One turning vector, and how many steps it has turned
The counts run from 0 to 230.
[ 84  64 125 124  93 120 117 111 165 146 136 149 104 124 102 125 125 158
  95 153 106 181 152 140  96 158 138  88  94 139 106  93 113 140 140 158
  71] | 59
[143  96 123 172 130 103 104 164 157 136 149 129 120 159 141 119  75 133
 114 125 132 115  77 142 113 180 143 163 110  98  68 134 136 123  53  76
 127] | 171
[128 140 106  90 136 113 137  96 146 109 132 156  83  77 121 123 128 126
 179  90 104 128 157 147 163 114 129 110 137  82 165 103 126 138 156 191
 116] | 219
[146 127 119 171 148 144  79 115  83 120  84 144 164 151 107 130 123 115
 173  74 106 121 113 172 133  96 135 134 151  87 158 123 121 139 128 135
 168] | 196
[135 101 102  93 166 171 121 138 192 104 139 143 128 138  98 100 139 117
  98  69 140 158 106 146 125 140 146 164 148  83 120 165  88 127 184 126
 134] | 173
[168 125 114 172 160 129 119 131  90  75 122 161 174 129 125 117 116 111
 193 119 119 102 113 161 147 120 118 102 129 135 179 137 124 136  94 134
 161] | 200
[105 138  92 113 167 120 123  96 155 112 108 121  94 157 165 146 119 146
 173 173 126 141  88 161 155  85 109 175 136  88 123 130 174 163 122 152
 113] | 33
[ 91 105 166  93 148 126 125 148 163 115 118 178 106 118  87 143 152  86
 134 147 141 171 117 110 133  87 103 102  97 120 133 137  71 135 150 184
 115] | 139
[149 143 107 135 140 102 153 133 168 108 105 122  76 188 152 165  77 147
 155 114 127 157 146 108 151 148 128 143 142 114 119  94 147 119  78 147
 136] | 113
[150 121  92 164 142 172 101 150 136 129 157 159 128 118 153 110  92 175
 151 181  98  90 157 135 133 130 130 114 115 141 121  94 102 171 143 108
  80] | 153
[143 117 114 113 150 124 154 140 141 138  97 139  75  89 112  80 125 110
 129 171  83 170 131 146 138  90 128 110 140 131 123  82 121  92 145 163
 107] | 227
[128 142 103  78 167 109 173 102 173 112  92 111 102 173 132 172 118 132
 163  81 145 158 137 112 161 118 127 145 118  86 104 114 148  97  82 153
 141] | 109
[170  69 127 124 176 149 104 151 166 136 139 163 119 123 137 131 145 142
 151 137 116  86  86 144 123 137 134 162  95 123 145 126  93 113 144  73
 159] | 73
[160 137  94 166 117 118 125 144 126 125 130  84 125 155 146 125 113 109
 125  86 101  78 116 191 145 103 152 156 130  62 105 120 143 130 103 114
 139] | 91
[155 106 117 194  93 139 161 129 137 100 139 112 144 126  95 146  72 131
  84 143 122  87 112 106 136 106 159  85 149  66 124 118 133 139  96 111
 100] | 83
[144 130 116 145 126 145 103 161 107 153  74 121  99 153 111 151  99 107
 150  53 138 182 155  92 104 111 141 110 111 135 142  74  99 101 106 146
 165] | 116
[143 128 103 156 107 134 153 114 120 137  69 116  93 166 111 154  50 118
 126 122 145 185 146  88 117 109 145  90 133 129 124  93 145 136 105 164
 112] | 117
[142  83 109 130 181 101 100 159 141 120 151 168 121 115 170 117 165 136
 130  95 155  97  87 170 116 158 139 157  96 117 106 138  98 121  88  85
 135] | 166
[142 110 148 142 157  69 110 116 108  77  88 156 139 157 136 168 133  97
 159 102 134 114  91 154 140 116 134 131 131  79 142 128 138 105  48 147
 162] | 201
[122 136  76 162 125 151 135 119 115 105 133 168 142 131 133  97 143 157
 190 171 144 116 138 172 154 101 140 138 120 150 183 130 129 169 132 164
 152] | 26
[128  91 155 116 147 136 133 161 153  91 120 182 106 143 108 128 121 113
 143 183 125 169 108 128 129 119 112 109 105 177 152 145  96 142 147 198
 102] | 135
[127 132 118 176 111 155 120 128  84 150 124 126 166 131  76  77 119 110
 161  96  89 133 158 151 119 105 124 114 143  76  80 134 131 129  96 136
 151] | 99
[111 139 137 142 155 136  58 115 106 138  88 144 136 137 123 177 100  96
 155 120 125 140 153 100  99  89  86 139 108 102  88 133 152 151  75 122
  96] | 40
[117 122 122 104 187 155 112 123 169  58 117 175 125 160 151 133 131 126
 176 150 127 145  97 143 150 135 125 160 146 141 156 134 102 152 133 168
 115] | 38
[133 136 105 137 129 134 143 102 115 131 143 160 171 162 110 124 119 183
 192 114 145 116 152 174 154 160 105 141 113  84  99 158 130 137 107 144
 136] | 102
[119  81 129 118 129  95 108 127 193 103 173 141  94 148 154 148 107 155
 143 140 142 132 133 148 113 179 143 133  82 159 124  82 127 169 133 142
  87] | 55
[152  80 126 141 141 126 105 122 141 162 121 158  89 129 171 140  97 180
 186 182 137 103 160 146 119 158  85 150  80 159  90 121 133 125 122 130
 126] | 229
[146  97 109 187 117  81 121 150  92 130 128 151 119 120 162 128 128 135
 165 134 167 137 141 138 113 131 121  94  83 157 178 104 143 119  80 150
 133] | 124
[109  91 154  89 136  79  89 122 149 156 138 200  73 109 111 133 112 132
 112 110 118 114  92 142 122 128 155 131 108  89 125 104 127 109 105 143
 132] | 62
[172 143 130 131 180 146  91 136 134  94 112 118 140 124 134 135 144  94
 202  70 112 156 147 137 135 100  94 121 115 139 112 123 112 151 127 122
 157] | 208
[144 133 139 127 129 111 135 152 140  90 136 154 114 157 120  95  98 124
 141 100  87 122  80 189 150 123 174 165 172  96 112 119 112 109 109 169
 165] | 96
[131  84 123 124 106 132 128 150 142  97  98  91 147 169 120 131 182 123
 110  92 129 175 130 168 128 135 135 135 103 121  66  95  81 124 144 173
 145] | 93
[145 101 110 157 128 153 107  76 118 101 101 142 166 189 125 146 112 159
 180 134 122 118 131 186 140 167 130 166 154  95 136 140 142 163 148 145
 141] | 195
[138  96 111 154 114 116 155 158 141  56 153 112 153 148 135 142 160 160
 106 124 142 129 128 166 148 154 147 124  94 138 115 110  88 121 123 148
 159] | 89
[158 121 107 110 145  95 169 129 148  97 142 143  64  96 159  89 111 131
 165 154  89 126 138 174 170 111 133 106 133 116 166 100 133 112 119 172
 118] | 223
[142  92 136 136 140 129  87 128 126 170 158 188  84  93 123  73 109 141
 156 126  98  94 113 159  91 135 161 123 113 119 158 116 125 140 131 112
 122] | 61
[138 109 139 128 144  97 103 109 122 183 100 123  88  95 165 150 142 145
 182 113 132 128 177 139 129 119  75 134  63 135  90  96 131 138 127 130
 139] | 225
[111 110 106 146 156 143  85 114 144 142 140  98 132  87 150 123 146 121
 148 103 128 163 181 128 102 105  93 104  78 112 115 110 148 174 143  89
  97] | 52
[109  80 110 134 160 134  70 154  81 140 112 166 138  86 121 129 179 119
 104  85 149 129 123 168  93 106 138 110  91  96 110 125  64 104 118 102
 122] | 162
